4635  4640  4631  5916  4654  5952  4631
1936  1928  1911  9913  1924  9911  1934
3423  3436  3449  7830  3448  7857  3424
-> 3436

7689  3682  3152  4100  7919  3509
8550  3176  4352  9103  4753  5799
5455  6514  8124  6397  2962  6000
-> 6514

5  5  7  0  5  3  5
6  9  5  7  4  7  7
6  5  7  5  6  6  3
-> 5

 40   -5   25   22    6
-26   -2  -21  -17   -8
 30   -4   18   16    4
-> -4

 11   11    3  -24
 49   49  -10  -39
 20   20  -21  -14
-> 20

59  29  16  23
61  10  75  61
46   8  50  59
-> 8

4  8  4  5  5
5  2  5  5  6
5  6  3  4  4
-> 6

197  131  137  123  145   69  172
202  114  125  120  146   59  159
131  178  178  183  169  214  154
-> 178

4  4  6  8
5  1  8  6
7  9  6  4
-> 9

  3   28   -9  -13
-10   14    6    7
-29  -36   -1    4
-> -36
---
[ 11  -5 -21  32 -10] -> 11, -10

[-11   6  16  30   3] -> -11, 3

[-11   0  30  19  22  -1   7] -> -11, 7

[[  7  -6  -7   5]
 [ -5   9   7  11]
 [-30  11  13   8]] -> 7, 8

[ 29   5  11  -5 -12] -> 29, -12

[ 18   2 -32  10   2  21] -> 18, 21

[-7  7 10 28 12] -> -7, 12

[[ 16   0  -9   0  -3 -34]
 [ 18  24   6 -22 -24 -34]
 [ 28  -2 -29 -22  13 -10]] -> 16, -10

[ 11 -13  11  -2  37] -> 11, 37
---
array([ -0.144,  -8.119, -11.933, -15.054,  -6.345,  15.205, -19.248]) Answer: -8.119
array([-0.305,  0.635,  1.161, -0.140, -0.070, -1.507]) Answer: 0.635
array([ 170.799,  141.537, -176.716,   -6.675]) Answer: 141.537
array([ 0.01,  0.36,  1.25, -1.85, -1.33, -1.01]) Answer: 0.36
array([-0.96, -0.38,  0.03,  1.01]) Answer: -0.38
array([   4.87,   70.32,    1.69,  139.21,  143.91,  -25.05, -109.72]) Answer: 70.32
array([-0.161,  0.117,  0.095, -0.152,  0.078,  0.110]) Answer: 0.117
array([ 13.8,  -4.6, -15.6, -15.0,  -9.6]) Answer: -4.6
array([-13.1, -15.6,  14.6,  13.5]) Answer: -15.6
---
[920 291 811  56] -> 291

[[ 315  287  324  215  392   26]
 [  75  193 -160 -952  541 -264]] -> 287

[[8429 8372 8956 8104 8350]
 [8770 8460 9050 8460 8536]
 [6268 7996 2878 6719 8024]] -> 8372

[-665 -294 -275 -221  570] -> -294

[[3 4 0 1 4]
 [4 4 3 3 4]
 [4 3 8 6 4]] -> 4

[[3 5 5 7 1 4]
 [4 4 3 2 9 3]] -> 5

[[-16  26 -30 -13  20]
 [-33  39   8  36 -26]] -> 26

[[6547 6015 3173 4792]
 [6471 4219 4719 4241]
 [4719 9797 8174 9284]] -> 6015
---
(20, -37, -24, 17, 19) out 19
(-31, -23, 12, -4, 9, -16) out -16
(18, -27, 17, 40, 0, 14) out 14
(23, 0, 3, 36, 13, -6, -31) out -31
(31, -4, -30, -10, 11) out 11
(25, 20, 16, 40) out 40
(-8, -11, -30, -3) out -3
(-3, 6, -7, -13, -24, 28) out 28
---
[ 32   5  18  17 -16  -2 -25] -> 17

[ 4 30 -1  1  3] -> -1

[ 9  2 14  5  4 -7 28] -> 5

[ -2  16 -27 -15 -29] -> -27

[[  4  -2   9 -14   6]
 [ -7  12  -6  14  -7]
 [ 13 -12  14 -36  11]] -> -6

[-29 -33   3  -8 -30   3  19] -> -8

[[ -5 -14 -15  -7 -10]
 [ -7 -20 -15  -8  -6]
 [-10 -13  38   2  17]] -> -15

[ -1  -6  -6 -13 -33 -25 -37] -> -13

[[ 14  20  19  30  10   4   8]
 [-10 -25  -2  19 -19  25  34]
 [  8 -22  -4  -5 -14  -8  10]] -> 19

[-39 -32 -40  15  -4] -> -40
---
[-25   7  36  25  11 -16 -19] out -19
[-31   2 -22 -17] out -17
[  4 -34  16  -9 -13 -15 -16] out -16
[ 33   5  -1  -2 -33 -40] out -40
[ -9  -8 -15 -39 -17  20 -34] out -34
[  9  39 -14  12  14  10   1] out 1
---
[[203, 35, 109, 38, 38, 59],
 [109, 77, 54, 42, 42, 122]] >> 109

[[-27, 2, -1, -25, 10, 21],
 [-5, -13, 22, 2, -10, 10],
 [45, -43, 9, -36, -26, 10]] >> -5

[[421, -583, -402, 492, -25, 736, 437],
 [55, 61, 220, -610, -524, 541, -300],
 [-889, -83, 111, -383, -85, 66, 544]] >> 55

[[577, 312, 345, 220, 768, 613],
 [370, 610, 507, 636, 389, 405]] >> 370

[[4, 4, 4, 4, 4],
 [4, 7, 1, 4, 4],
 [4, 4, 4, 4, 4]] >> 4

[[635, -69, -390, -276, 349, 86, 496],
 [352, -84, -783, -88, -206, -364, -859]] >> 352

[[7, 4, 8, 5, 7, 7, 6],
 [6, 5, 1, 5, 4, 3, 6],
 [6, 3, 8, 5, 7, 6, 5]] >> 6
---
[[ -9.62  14.45  -7.69 -20.86]
 [ -3.91   3.63 -11.62 -10.81]
 [ 18.31   4.90   6.36   8.69]] ans = -11.62

[[-0.02 -0.06  0.12  0.04 -0.16  0.07  0.05]
 [-0.01  0.03 -0.10 -0.05  0.08 -0.06 -0.06]] ans = -0.06

[[ 0.13  0.02 -0.09 -0.06 -0.13  0.07]
 [-0.01  0.20 -0.21  0.08 -0.05  0.01]
 [ 0.08 -0.15  0.05 -0.08  0.01 -0.20]] ans = -0.05

[[  2.3  -8.5   9.7  -9.0   5.4]
 [  0.6  -9.6  11.4  -2.6   8.6]
 [-12.4 -18.6  -2.9  16.5   5.5]] ans = -2.6

[[ 0.046  0.028 -0.122  0.101]
 [ 0.153  0.039 -0.181 -0.136]] ans = -0.181

[[  91.5  133.1  -76.6  -10.8  -13.2]
 [  72.1  117.3  -40.9   29.9   -4.7]
 [ -97.1 -135.1   98.0   35.1   32.7]] ans = 29.9

[[  1.46  -3.35   2.17   9.09   1.47]
 [-11.87  16.39  -2.45  10.23   9.12]] ans = 10.23

[[  9.68  -3.88  21.41   1.79 -10.91  -5.72   1.82]
 [ 10.04 -14.10  15.03  13.33  10.19  12.95 -13.25]
 [-13.16   6.25 -18.01   1.87  14.66 -10.35  15.64]] ans = 12.95
---
[[ 29  18  -6 -19  -3 -16]
 [-22  13  -7  16  -3  -1]
 [  3   0  17  28  -5   2]] -> 18

[12  3 16 20 10 28 28] -> 3

[[-13  -1  20  24  36  22  -2]
 [ -9 -20   2  11  24   7   2]] -> -1

[[ 15   3 -26  -5  28]
 [-22  18  -4 -17  -3]
 [ -9 -11 -16   1  25]] -> 3

[[  4 -23  -9 -12  25]
 [ 17 -31 -15  19 -24]] -> -23

[-39 -24  -9   5  11 -10  -9] -> -24

[ 14  36 -15 -32 -10  32  -1] -> 36

[[ -6 -34  22   2]
 [ 15  21 -28 -11]] -> -34
---
(22, 30, 15, 20, 18, 1, -1) ⇒ 22, -1
((-12, 11, -4, -6, 17, 10, 3), (38, 15, 29, -27, -38, 5, -13)) ⇒ -12, -13
(30, -19, 37, 10, -24, -13) ⇒ 30, -13
((6, -32, 20, -7, 10, 3, -2), (2, 10, -15, -30, -11, -39, -20)) ⇒ 6, -20
((-19, 5, -12, 10), (12, 29, 19, 17)) ⇒ -19, 17
(12, 17, 20, 7, -4, 38) ⇒ 12, 38
(37, -9, -4, -12) ⇒ 37, -12
